In the rows, 128 means zero.
Each named turn below is shown by a few rows before and after it. Which turns, in which order, take the first row of each later pair to the second? The first pair is answered.
turn B:
[141  97 136 102 132 152 131 160 152]  ->  [124 143 126 103 109 143  93 165 118]
[120 135 120 124 110 116 142 132 131]  ->  [128 134 118 128 114 106 139 128 127]
[133 163 138 104 118 140 126 113 136]  ->  [149 158 144 117 135 119 124  99 129]
[157 138 125 117 134 101  92 134 102]  ->  [166  98 133 109 152 117 129 138 135]
turn V:
[129 116 138 159 133 116 125 121 160]  ->  [127 124 148 162 134 109 103 135 138]
[ 94 127 165 117 114 149 116 163 136]  ->  [ 84 145 139 125  98 153 126 133 153]
[108 124 133 157 169 105 150  95 144]  ->  [114 119 157 153 176  95 122 128 117]
[125 102 140 122 145 140 138 144 148]  ->  [110 139 136 127 126 132 101 152 113]
turn S:
[112 149 131 150 121 121 120 121 117]  ->  [148 140 111 124 129 110 118 121 123]
[ 85 141 132 140 119 154 122 143 105]  ->  [127 153  91 104 116 137 106 125 110]
[ 99 103 149 159 148 160 151 142 131]  ->  [ 94 161  98 151 117 153 126 104 130]

(2 to 3 turns a pair)
[142 159  76 124 122 105 114  88 128]  ->  [135  98 110 105 132 157 162 136 173]	B, B, S
[119  94 143 140 163 124 131 128 132]  ->  [115 135 105 138 136 115 116  94 131]	S, B, S
[ 73 129 175 151 126 172 153 153 146]  ->  [148 186 107 132 127  88  85  94  96]	V, B, S
[122 170 125 147 133 100  55 105  82]  ->  [ 89 129 163 109 118 177  85 188 119]	B, B, V
[ 93 119 152 147 131 148 154 128 139]  ->  [ 85 137 144 151 120 144 139 125 126]	V, V
[ 98 166 147 171 124 110 118 112  94]  ->  [ 88 146 135 153 113 159 168 112 153]	V, B
[129 132 130 174 121 113 109  90  93]  ->  [ 93 146 117 153  82 159 117 107 116]	V, B, B
[113 112 150 145 133 113 147 112 130]  ->  [108 105 160 142 133 119 144 126 131]	V, B
[193 118 141  98 158 115 130 154 124]  ->  [149 160  89  93 109 152 151 117 163]	V, V, B
[163 113 115 162 152  66 144  92 136]  ->  [ 73 167 129 158  81 129 117 149 125]	S, B, B
[163 116 160  83 131 134 103 188 115]  ->  [113 181 114 162 117  98 110  75 111]	S, V, B
[106 171  99 118 108 120 131 111 150]  ->  [126 117 166 118 148 112 121 177 120]	S, V, S
[ 94 122 123 156 128 121 141  87 139]  ->  [122 128  90 127 127 120 138  80 151]	B, S
[100 130 144 143 115 135 114 132 117]  ->  [124 135 127 142 123 108 107 100 110]	B, S
[159 118 112 106 141 116 141 120 145]  ->  [131 112 136 107 127 151 144 151 151]	B, S
[129 149 144 144 127 108 119 121 117]  ->  [125 125 153 126 129 136 145 144 144]	V, V, B
[131 103 165 152 158 117 141 150 135]  ->  [ 86 147 134 142 106 147 127 147 142]	B, V
[121 157 156 154 124  93  93  94  86]  ->  [ 98 124 132 133 110 160 167  83 172]	V, B
[144  89  93 111 130 153 135 167 155]  ->  [156 115  99 130 141 104  88 159  96]	V, B
[105 126 131 188 130 103 156  60 132]  ->  [176  86 162 148 169  81 137 116 112]	S, V
[136  73 137  78 125 144 142 225 115]  ->  [ 51 130 100 127  77 174 172 155 146]	S, V
[ 92 131 141 109  92 160 116 150 127]  ->  [110 121 110 125 108 140 155  88 159]	B, V, B
[102 138 122 119 106 148 136 133 155]  ->  [111 152 137 120 112 123  99 149 115]	V, B
[127 141 129 154 132 110 108 110 106]  ->  [118 112 152 159 142 126 136 123 119]	B, S, V
[161 157  86  93 104 125 107 109 132]  ->  [192 110 126  88 136 116 116 143 124]	V, V, B
[163  87 125 136 150 135 195 120 164]  ->  [125 112 142 106 106 181 162 187 149]	B, V
[151 145  97 123 118 143 104 136 106]  ->  [166 132  99 133 135 126 111 121 109]	B, V
[176  83 116 124 145 109 146 100 144]  ->  [125 161  98 115  82 129  89 124 113]	B, B
[112 158 111 104 114 169 120 147 134]  ->  [123 137 136  99 133 166 114 171 125]	V, V
[101 173 109 184 118 119 144  69 138]  ->  [149  97 183 168 177 108 140 149 117]	B, V
[114 135 177 159 144 106  94 138  76]  ->  [136  77 171 152 173 121 160 115 139]	V, V
[138 154 131  97  85 148  76 195 100]  ->  [169  79 146  88 124 160 145 186 155]	V, V
[ 53 134 182 220 134 124 145 108 115]  ->  [179  62 130 137 186 102 184  89 172]	S, V
[130 104 120 143 152 151 154 102 134]  ->  [113 153 109 146 125 136 113 103 101]	B, B
[150 150  64 109  94 129 102  89 113]  ->  [141 114  89  77  91 178 124 143 144]	V, B
[136 131  96  95 103 132 121 112 127]  ->  [111  93 152 119 125 149 143 148 129]	V, S
[102  95 171 147 121 147 123 156 122]  ->  [123  90 128 132 121 151 160 112 171]	S, V
[104 106 162 155 141 138 136 140 130]  ->  [123  98 138 143 146 138 160 118 157]	S, V
[166 120 142 128 132 129 122 121 135]  ->  [135 149 143 138 111 136 104 126 118]	B, S, B
[152 127  92 106 128 112 145  99 140]  ->  [147  97 153 133 155 104 135 139 105]	S, V, B
[ 89 130 144 165 139 110  86 112  86]  ->  [115  77 159 157 173 119 121 127 113]	V, V
[ 94 121 133 142 117 167 154 139 136]  ->  [163 101 114 130 155 123 151 117 136]	S, B, V
[118 183 126 120  89 138  76 159 119]  ->  [141 141 161 107 117 139  84 194 113]	V, V, B
[123 112 142 113 129 147 155 155 146]  ->  [142  99 143 124 146 123 156 141 139]	B, B, B
[124  86 171 154 179 110 141 180 113]  ->  [ 62 159  95 152 102 158 155 127 158]	V, V, B
[103  90 157 123 125 161 160 174 139]  ->  [113 164 114 167 121  91 115  94  87]	S, B
[142  85 153 108 162 147 126 196 133]  ->  [107 154 126 107 115 148  77 192 103]	B, S
[147 105 103 141 162  96 131  83 134]  ->  [ 87 139 132 126 111 140  87 165 101]	B, V, S
[166 128 135  58 112 133  89 185 122]  ->  [180  94 131  58 132 145 135 170 158]	V, S
[ 96 111 147 150 165 132 127  84 127]  ->  [ 89 102 149 137 156 155 140 104 142]	B, B, V
[155 135  94 133 147 100 132  87 125]  ->  [136 144 133 149 148  96 100 125  82]	S, V
[120 123 134 151 125 137 171 128 150]  ->  [109 151 116 146 103 141 152 126 145]	B, V, S
[ 83 134 139 162 114 143 141 116 135]  ->  [139 146  99 131 122 105 117  81 128]	B, S
[136 137  87  94 111 134 130 134 158]  ->  [115 152 111 103 107 138 104 162 128]	S, B
[138 113 138 173 179 104 135 147 141]  ->  [149 157 104 156 154  88  94 136 124]	V, S
[108 136 101 161 118  98 132  98 134]  ->  [125  94 148 154 144 101 128 152 120]	B, V
[122 147 126 113 117 144  91 154 118]  ->  [138 148 102 135 137 115 110  91 131]	B, V
[175 103 134  74 129 113 137 150 118]  ->  [183 118 118  89 135  84 136 106 115]	V, B
[125  91 174 136 173 137 141 142 121]  ->  [124  99 176 136 167 132 128 149 107]	V, V, V
[ 93 172 113 130  86 137 102 136 112]  ->  [123  95 121 129 133 144 178 115 172]	B, V, B
[141 137 141 114 118 121 108 148 116]  ->  [130 137 132 101 109 141 124 147 134]	V, V, B
[151 122 149 162 168 102 114 137 111]  ->  [146 116 125 165 167 113 151 103 150]	V, V
[ 99 126 141 130 115 154 143 154 118]  ->  [133 102 155 138 149 125 144 146 112]	B, V, V
[ 63 134 162 136 112 160 132 167 123]  ->  [108 166  76  96  96 149 130 111 156]	V, S
[165 127 111 111 148 106 128 115 120]  ->  [111 109 143 124 136 156 158 143 144]	B, S
[171 127 119 118 149  93 108 121  95]  ->  [172 109 109 115 159 101 133 105 123]	V, V
[ 74 165 140 171  89 153 101 134 117]  ->  [111 120 185 164 125 131  94 171  95]	V, V, B
[176 165  95 103 144  88  90 121  93]  ->  [129  86 140 114 156 164 186 150 175]	V, B, S
[167 112 134  97 165 124 140 166 118]  ->  [175 131 111 120 172  93 139 117 117]	V, B
[136  88 129 124 142 163 164 137 189]  ->  [122 121 154 114 116 163  99 198 130]	B, V, V
[ 93 123 148 166 132 122 120 142 109]  ->  [112 101 126 155 142 132 161 116 151]	S, V, S
[176  40 113 127 172 133 183 104 169]  ->  [ 79 185  88 164  82 120  69  97  78]	S, V, S
[111 148 130 162 118 149 148 164 138]  ->  [164 130 101 145 140 125 164 128 155]	S, B, B
[150 137 151 146 163  45  92 147  72]  ->  [100 167  91 171 129  73 153  60 138]	S, V
[ 92 123 117 149 132 144 154  98 167]  ->  [ 93 117 163 135 138 142 110 171 118]	V, B
[126 181 142 145 126  71  58 133  45]  ->  [115 200 117 150 111  75  65 106  59]	V, V, V
[127 140 108 125 114 138 108 103 115]  ->  [119 104 136 140 129 151 140 115 132]	V, S
[148 110 146 166 152 115 144 124  98]  ->  [164 126 110 149 141 107 142  95 109]	V, S, V
[124 167 133 130 118 132  86 155 109]  ->  [124 102 166 155 161 140 142 146 139]	B, S, B
[103 152 114 149 114 128 119  94 100]  ->  [ 86 134 117 151 112 152 151  99 128]	V, S, B
[101 110 180 174 157 112 112 131 104]  ->  [ 81 130 115 132 110 174 149 110 178]	S, V, B
[103 140 121 173 125 112 154  90 142]  ->  [120 140  92 132 109 133 157  96 168]	B, S, B
[144 114 147  95 143 142 121 167 129]  ->  [114 113 131 114 129 159 160 133 162]	V, V, S
[142 127  95 126 145 108 136 104 128]  ->  [113 110 149 150 155 116 132 139 106]	V, S
[153 149 108 108 114 127 103 135 115]  ->  [116 130 152 129 119 150 120 166 115]	S, B, S
